Named moves come first, each a turn or a mirror and shown by rows before and after it. Which of them, in which order, take the first row of each pair that follows to the second? Write the first one first, as in the answered first pair.
L:
[  2 -17   4  20  15 -10  -9 -24 -16  -2  21  -3 -25 -16  -6   8  39  10
  -8] |-> [  9 -10   5  19  32 -15   0 -16   2   0  16   8 -20 -20  22  15  25  13
 -18]
[ -7  -5  23  10  -8  19  -5 -11  -6  -7  -9  -5   4   8 -32   2  14   1
  11] |-> [  5  11  24  12  17  13  12   2  26  -6 -14   8   8  -2   7  14  -6   1
  -2]
[ -6  27  -9  -9  -2  -7  26  -6  15 -12 -15  -2 -22 -12  12   1 -16   8
 -14] |-> [-19  11  -9 -13 -25  -3  11 -19 -14 -10 -13 -16 -27  -3 -15  -7   4   8
  -7]
[ -5   4 -11  16  -9  25   0   8   8  21  -5  14  -9   1  -4   7  12   1
  14] |-> [ -6   4 -11  11 -11  24   1   8  11  17  -9  16 -10  -1  -1  11   8  -2
  14]
A:
[-18  20  13 -39 -19  32  52 -30  21   4 -20 -14  14 -24  57  29  -6  27
   6] |-> [-24  -8  -3  -4 -48  13  51 -52 -20   5   0 -29  -2 -19  29  31  23  37
   2]
[ 30   9   6  12  38 -21 -23  27  30  -8  -3  22  -1  -6   4  -2 -18  -9
 -13] |-> [ 22 -16 -11  36  16 -40 -25   7  -5  -3  13  10  -9  -2 -17   1   7   3
 -13]
[ -1 -38   7  -6  10  -6 -23   1 -23   8  15  -3  15 -15 -10  39  25  13
 -14] |-> [  2 -22  18 -29  30   7 -22  14   1   6  -1   2  24 -16  11  36   5   2
 -15]
[-10   8  -3 -26  17  34  13  33  -3 -30 -19   3 -12   7  24  -3   0  15
  -6] |-> [-20 -18 -17   6 -11  17  10  16 -40 -28   1  -6 -20   8   3  -6  29  24
 -11]
T:
[-24 -25   0   1 -55  17  25 -15 -52 -17  -4 -27 -22   9 -32  -2  33  12
  15] |-> [ -3  -1  39 -60 -31  50  14  -7   5  -3 -20 -11  22  15 -22 -14 -26 -14
  21]
[ -3 -10  -8  33  -6 -10   6 -16 -18   0   0 -16  -9   1  10   4   8  -3
   4] |-> [  5   5   9  -8   9   8 -20  -2  -1   0 -18 -10   0   8  -8 -12 -14 -24
  19]
[-13  10  -3 -21  -6  27  13  14  -1  -5  -5 -24 -24  -8  -8   5  10  -8
  -6] |-> [ -7   8   5 -21  -9  32  26   7   9   1   1 -20 -14  -7   9   8   0  -4
 -13]
Pairs:
(2 to 3 moves a pair)
[ 11  -8  20 -26  -6  18  -3 -12  22  30   0   4  49   1   7   0 -34 -25
   6] |-> [  3  22   5 -23  22  16  13  18  34   7 -16   4  20 -14  41  14 -29 -16
   3] : T, A
[ -5 -21  25 -34 -44  36  18 -22 -18  31  -8 -20  38  14 -23   5   4   9
  31] |-> [  5   6  31 -45  -8  36  33 -10  19  28 -14  -1  46   4  18  14 -21   3
  24] : A, L
[ 11  23  -4  35  45 -37 -12   0  -7 -17  -3  10 -20 -16 -11  17  19 -19
 -14] |-> [ 11  27  -1  32  48 -35  -1   0   2 -15   0  14 -13 -21   8  20   8 -19
 -17] : A, T, T
[-11 -10  -7  17   1 -18 -11   5  -7  -5   3  -9 -13   2 -12  -5  24   9
   0] |-> [ -8   5  -3  -1  19  -9  -8  20   7 -16 -11  -4 -20  -1   3  -6  14   3
   4] : A, T, T
[-28  -4   6  -3 -17  45  27  -4  -3  -2 -25 -23 -23 -30  36   0  11  13
  13] |-> [-22  -5  12 -12 -21  51  17  -7  -5  -2 -25 -27 -14 -26  22  -6  13   9
  19] : T, T, L
[  4  14   3 -10  13   3   5   0  16   1   1  15   5  -9  36  -3  -9   2
   8] |-> [  2  -5 -11  18  -3 -11  16 -17  -6   3  12  10  -5  -6  28   3  14  12
   1] : A, L
[ 15  15  -4   1  30 -15   3   2  21  -2  -3  17   9 -15  32  19 -10  -9
  -6] |-> [  8  -6  -6   2  14 -21 -38   3 -14  -2  -6   4  -1   2 -32  -3  13 -22
  14] : A, T, A
[ -2  31  15  -6  22  14  -2  -7 -14  15 -21  -2   7 -14  -2  12 -24 -25
  19] |-> [  1   6  14  10   0   4  -5 -31 -31  30  -6  -7  16  -7 -20  14 -14 -20
  19] : A, T, A
[ 11  -6   9 -17  -9   0 -13  -3  13  18   0   8  22  15  -8  -7 -15  -8
   2] |-> [ 15 -11   4  -2 -18  -9   1 -16   5  23   9   9  21  10   6   3  -8   2
  -7] : T, T, T
[-16   0  -8  35 -18  -6  14 -15 -25  -9  15  -3   3  11 -46 -14  16   1
   3] |-> [ -1   6  -6  34 -15  -8  43 -25   4   8  23  12  21   5  -2   7  -7  10
 -16] : T, T, L
[ 10  -6  -2   5  15   2  10  -9   3  23   1 -10  -2  -1  39  14 -32  15
 -10] |-> [  1 -18   7 -19  -2  14 -27  -1 -22  18  -8 -21  -4  11 -12  -9 -22  -1
  14] : T, T, L
[ -5 -13  -3   8  -8   4 -18  10 -31 -15   2 -20 -16  12 -40 -15  35  -9
  -7] |-> [ -1  -2  20 -33   6  25 -24  16   0  -6  -8  -8  11  20 -35 -25   1 -25
   0] : T, T, T
[ -9  36  25 -27 -11  40  -1  -3  -4 -31  -1  -9 -23   2 -15  11 -27   5
  -6] |-> [ -6  44  14 -14   0  28  10   2   3 -37  -2  -7 -34 -10   4  21 -22  11
 -11] : T, T, L
[  4 -12  30 -33  -9  61 -19 -11  20  23   5   6  50  15 -54 -31 -11  -7
   3] |-> [ 12 -43  -7  52 -26  13  11 -43 -10  32  39  12  36   6 -40 -10  27  23
 -25] : A, L, A
[ -3 -16  11  -9 -15  10 -19   5  -4   1 -10  -5  11   2 -14 -23   4 -17
   8] |-> [  8 -12  -1  20   2 -15   6   5  16   0  -1  14   6 -12  28  -1  -2 -11
 -15] : L, A, L
[ 16  21  35 -31  21  33 -34   0  44   7  -4   2  21   7   4  13 -38 -19
   8] |-> [ -6   5  15   2   7  14 -59  10 -13 -14  -6 -17 -24  11 -54  -2  11 -18
  24] : T, T, A
[-16 -29 -10   2 -14  13  -5  13 -20 -32 -16 -31 -46 -21  12  -3   4  13
  23] |-> [-11 -19   8 -31  -6  30 -19  22  -2 -27 -25 -24 -31 -11   5 -12 -19  -3
  28] : T, T, T
[ 28 -25  -3  -1 -10  -9  13 -21  39  25   9   8  13  -8  12  13 -16  11
 -15] |-> [ 26 -17   8 -31   6   6 -11  -3  42  16  -7   8  15  -1 -16  -5 -27  -8
   2] : T, T
[  1  10  19 -28  13  29  -6  20  20  -6 -14 -10   3 -11   9  -5 -17   1
  10] |-> [ 13   6   5  16  15  -3  18  11  24  -3   1   2  -5 -16  39  18  -9  21
 -10] : A, L
[ -4 -11 -19  34 -10 -34 -16  -9  -2   5   8   4 -16  -2  -7  -4  28  -1
  -7] |-> [ 10   5  -2  10   6 -21   6  -9  34  15   7  20  12  -6  29   8  -9  -2
 -20] : T, T, A
[  5   5  16  -2   8   2  16 -17  34  15   5  16  15  -6  30   6  -9   9
 -15] |-> [  3  16  23 -24  18   7 -14  10  34  10  -9  14  13  -1  -1 -11 -13 -10
   3] : T, T
[ 11   6   8  -8 -21  -1   7  -5  15   2 -11   4  14 -10  25  16 -11   9
 -14] |-> [  7  10  12 -23 -11   4 -14   8  17  -3 -21  -2   5  -6   9   0 -20  -5
  -4] : T, T
[-25  -6 -12   3 -29  14  10 -14 -18   0  -1 -12  -1  -1  12   1   7  23
   2] |-> [-29  17  -9 -13  -9  18   8   8  -2 -11 -15  -9 -11  -7  21   1   2  15
   5] : A, T, A
[ -3 -34  -9   4 -26  -8  -8 -34 -23  20  36   5  11   2 -48 -24  16   0
  -6] |-> [  5 -18  17 -38  -1  13 -16 -23  11  21  22  16  34   5 -36 -31 -19 -16
  -2] : T, A
[ 10  25   2  -9  12  11   4  14   5 -19  12 -21 -10 -25  19  -5  -7  -3
  -5] |-> [ 13  16  11 -21  -4  21   5  -3   3  -8  18 -24  14 -18  13  -8 -12  -1
  -6] : L, T
[-10  22 -25  29  28  11  31  45 -18 -27  -7 -10 -11 -13  37  23 -15  29
 -13] |-> [  4  15   6 -16  18  44  30  21  11  -1  -2  -4  35  -1  38  12 -50  17
 -10] : T, L, T
[-25   3 -13   7  -4   2   7   9 -20 -14 -11 -13 -33 -18   6   5  18  14
   7] |-> [ -2  -6  20 -36  -6  26 -13  -2  10  11 -10  -2  16  -2  -1  -5 -23  -6
  11] : T, A, T
[ 11 -25  -2  35 -22 -23 -24 -26 -34   8  35 -18  -7  12 -33  -4  15 -17
  10] |-> [ 30 -17  26  -7  -9  -2 -31 -34  -4  20  28  -8  28  24 -33 -15 -18 -33
  13] : T, A
[ -4  25 -15  -6  10   3  21  20   8  -5 -11  -3   7  -5  28   6  -5   2
  -9] |-> [-16   6 -14 -14  -9  11  -6  17 -22  -8 -13 -19   1   3 -18 -11  14  -8
   8] : T, T, L
[ 11 -10   4   1 -19  -3  28 -26   2  14  22   8  22   2  21  10  -9  11
 -15] |-> [ 14  19   8 -14  24  -5  16  14  27  -3  -5  20   7  -8  27   9 -22  -6
  -8] : L, T, L
[ -1  23 -18   8  33   4  23  33  18 -22 -15  14 -20 -21  31  19  -9   5
 -11] |-> [-24   1 -22  12  -1   4  -3  27 -31 -29 -14  -9 -36  -6 -31   0  26   3
   7] : T, L
[-10 -29   4 -14 -38   4  17 -22 -13  -4  20  -3   5 -30 -33 -10  -4   7
   0] |-> [-11 -10  13 -45 -11  18  -2  14  -1 -20  -9  -4  -7 -30 -42 -19 -17  -7
  11] : A, T, T
[-25  14  -5 -44 -32  45 -14  29 -23  -1 -32 -19 -12 -19  -8  -7 -25  26
  -3] |-> [-26  16 -17 -35 -31  41  -6  35 -28  -5 -32 -23 -24 -27  -1   2 -22  31
  -7] : T, T, A
[ 11  -3 -15  43  19 -22  26  -9  19   6  11  13  -6 -26  42   2   2  17
 -34] |-> [-17 -17  14 -29 -21  28 -29  -2 -19  -6 -11 -26   0  -2 -47 -38  12  -7
   6] : L, A, L
[ 12 -33   0  38 -29  -7  15 -35 -13  -3  29   6   0   6  -5  -4  15  13
  -1] |-> [ 21 -34  17  13 -26   7  15 -41  10   9  24  15  28  11   1  -6 -10   3
  -3] : T, T, L
[ 41 -29   1  45  13 -28 -19  -6 -10  24  27  21  38  -2 -22  -2  -8  -3
  -1] |-> [ 38 -22  -8  55  29 -39 -19   6 -11  12  19  21  21  -8 -17   3  -5  -5
  -2] : T, L, T
[ 31 -18   9  20   1 -21  15 -21  17  30  33  10   5 -18  23  15  17   6
 -22] |-> [ 35 -29  14  15 -10 -22  -4 -32   3  28  32   8  14  -3 -11   0  21  -5
 -11] : T, T, A
[  6  -3   0   2 -12 -18  -4  -2 -36   5  -6   9   9   0 -36 -15  30 -14
 -13] |-> [  2  15   2 -12   8 -10  -7  24 -24  -7 -25  16  -4  -5 -31 -15  25 -18
  -4] : A, T, T
[ 23   1  16 -12  19  -7 -29 -10  34  15  20  30  36  12  -7   0 -38 -19
  -6] |-> [ 10 -12 -23  48   5 -39   1 -20   1   4  30  24   1   0  14  23   7  14
 -25] : T, L
[ -7 -26   3   6 -37  -3  -1 -37 -33  18  20 -20  25  13 -31  -8   5   5
   8] |-> [ 14  -5  10  -3  -5  -4  32 -28  21  24  17   6  41  -3  31  14 -29   4
 -14] : T, T, L
[  9 -23   7  17 -10 -10   3 -34   6  30  27   5  37  13   7  -2 -11   1
  -1] |-> [  5 -16 -15  49  16 -40   0 -12   1  11  24   6   6   4   8   4   4   3
  -3] : T, L, A
